-522 -439 -460 -524 -633 out -633
-277 -447 561 -543 706 368 36 out 36
194 532 -44 -85 28 -126 559 out 559
-484 103 -603 380 -192 335 out 335
406 -629 -468 616 672 -275 out -275
115 399 665 -28 70 -105 -437 out -437
-746 -686 235 -186 out -186
-126 -33 -505 -89 26 -562 out -562
---
Q:
129 20 316 200 570
679 720 92 79 -201
-280 -382 -327 -69 -494
A: 720

Q:
-585 -406 -315 -403 -269 -543
67 -9 -258 171 -305 61
84 182 -197 -69 -169 36
A: -9

Q:
171 -267 80 -584 414 114 645
119 -149 152 -573 340 122 694
153 -332 178 -585 334 100 531
A: -149

Q:
-93 -545 -26 -438
643 -628 -292 -737
-83 -76 -103 -59
A: -628

Q:
710 -527 174 -222 -46
693 -592 29 -321 28
-551 154 -377 32 -52
A: -592

Q:
166 74 661 191 86
-120 -8 466 -295 -286
-169 136 420 -349 -335
A: -8

Q:
382 250 69 -299 295 88
221 233 -194 126 347 -190
644 -32 11 -125 93 225
A: 233

Q:
386 -181 -15 -278 52
332 76 402 -519 36
136 -566 -373 251 -62
A: 76

Q:
206 188 263 112 3 29
57 55 17 27 -202 146
-78 -316 -103 698 -336 -336
A: 55

Q:
-680 -156 29 -414
-166 -17 58 19
183 19 -88 -83
A: -17
---
[[-139  576 -779  240]
 [  18  -13    1    2]] value 1

[[-336   -5 -784  717  -55]
 [ 107  400 -574 -356 -161]] value -356

[[-492   39    1  200 -614]
 [ 530 -565 -264   44  362]] value 44

[[ 433  401 -406   31]
 [ 368  558 -314 -164]] value -314

[[ 593 -441   53  280    5  204  137]
 [ 370 -524  259  390 -171  149 -536]] value 149

[[-543  563  264 -695  613  108 -139]
 [ -21 -744  -33 -498  -90 -646  766]] value -646

[[-251  578  -87  -58]
 [ 249  397  -24  107]] value -24

[[-121 -611 -255 -443   22]
 [ 250  -61  232 -675  213]] value -675

[[-371   89  465  324 -575]
 [ 147 -675 -370 -572  368]] value -572

[[ 377  311  591  274 -117]
 [ 159   55   82  202 -151]] value 202
---
Q:
[[ 140  721  224 -389 -369 -379]
 [ 345 -599 -119  387 -218   95]
 [ 372 -421 -158  -56 -663  681]]
A: -158

Q:
[[-108  104  294 -127  232   64  197]
 [ -23  -28 -341 -204   40 -515  615]
 [ -44   -5   -3   16  -67   68   60]]
A: -3

Q:
[[-246 -640 -246 -237 -126 -139 -127]
 [  -3 -346  331  292  284   -6  -51]
 [ 418  451   71 -296 -429 -262  -27]]
A: 71

Q:
[[-272   10  135 -385 -233]
 [  11  240 -189  398  279]
 [ 483 -192 -192  620  147]]
A: -192

Q:
[[-281 -241 -574 -272]
 [-409 -169 -100   37]
 [ 289 -157 -327 -344]]
A: -327

Q:
[[-156 -572   71  405  -52]
 [  13  309 -137 -643  260]
 [-255  341  209 -488 -319]]
A: 209

Q:
[[  94  581 -374  108 -165]
 [-111  104  -31   38   57]
 [-549   14   90  370  543]]
A: 90

Q:
[[ 407  550 -603  538]
 [ 148  606 -362  549]
 [ 711  -69 -261   68]]
A: -261

Q:
[[-216 -354  -17 -284  425 -353]
 [ 116  165  -47    7   42  193]
 [ 258  -26  337  451 -358 -641]]
A: 337
---
[-257  179  -60  595  258  724 -363]	595, 724

[-186 -329 -199  422 -556]	-199, 422

[  95  472 -122  596   -3]	-122, 596

[-575  453  273  366  175]	273, 453

[[ 222   42  -58 -252 -647   47   26]
 [ -62 -176  183  -60  129  108  121]
 [-574   63  254 -606 -494 -155  442]]	-60, 442

[ 35 -83 188  24 -62 565 577]	24, 577

[[  94   49  627 -148  -37]
 [ 127   44  389  191  397]
 [  93 -155  735  -28  282]]	389, 735

[[-174 -111 -183  373 -551]
 [  -6  125  -73  -89  -14]
 [ 172  -68   87  118  136]]	-73, 373

[ 753 -178  404 -687  -92]	404, 753

[-430   18 -132  115 -569]	-132, 115
---
11.94	-1.02	-10.00	7.45 | 11.94, 7.45

-147.510	104.270	178.695	-11.884 | 178.695, 104.270

62.534	93.984	-103.988	-13.470	-123.411	-24.540	130.237 | 130.237, 93.984

-16.869	-54.741	91.694	-88.077	-140.508	-10.120	-97.200
-130.765	-135.228	-68.746	-24.992	60.152	-211.402	165.830
-135.195	-107.791	-143.075	-53.024	-174.199	105.637	-14.729
| 165.830, 105.637

0.217	0.532	1.403	0.371	0.761	-1.065 | 1.403, 0.761

0.002	0.037	0.101	-0.011	-0.203	0.159
0.086	0.067	0.220	-0.085	0.078	0.178
-0.039	-0.023	0.213	0.070	0.191	-0.031
| 0.220, 0.213
---
array([-173, -268, -181,  589,  134,  238]) ans = 134
array([ 196,  224, -286,  774, -447, -119,  526]) ans = -119
array([-246,  351, -451,  705,  256, -573]) ans = 256
array([-566,   13, -679, -249,  403, -440]) ans = 403
array([-566, -205,  -36,  105, -539,   57]) ans = -539
array([-302, -472, -612,  -10,  541]) ans = -10
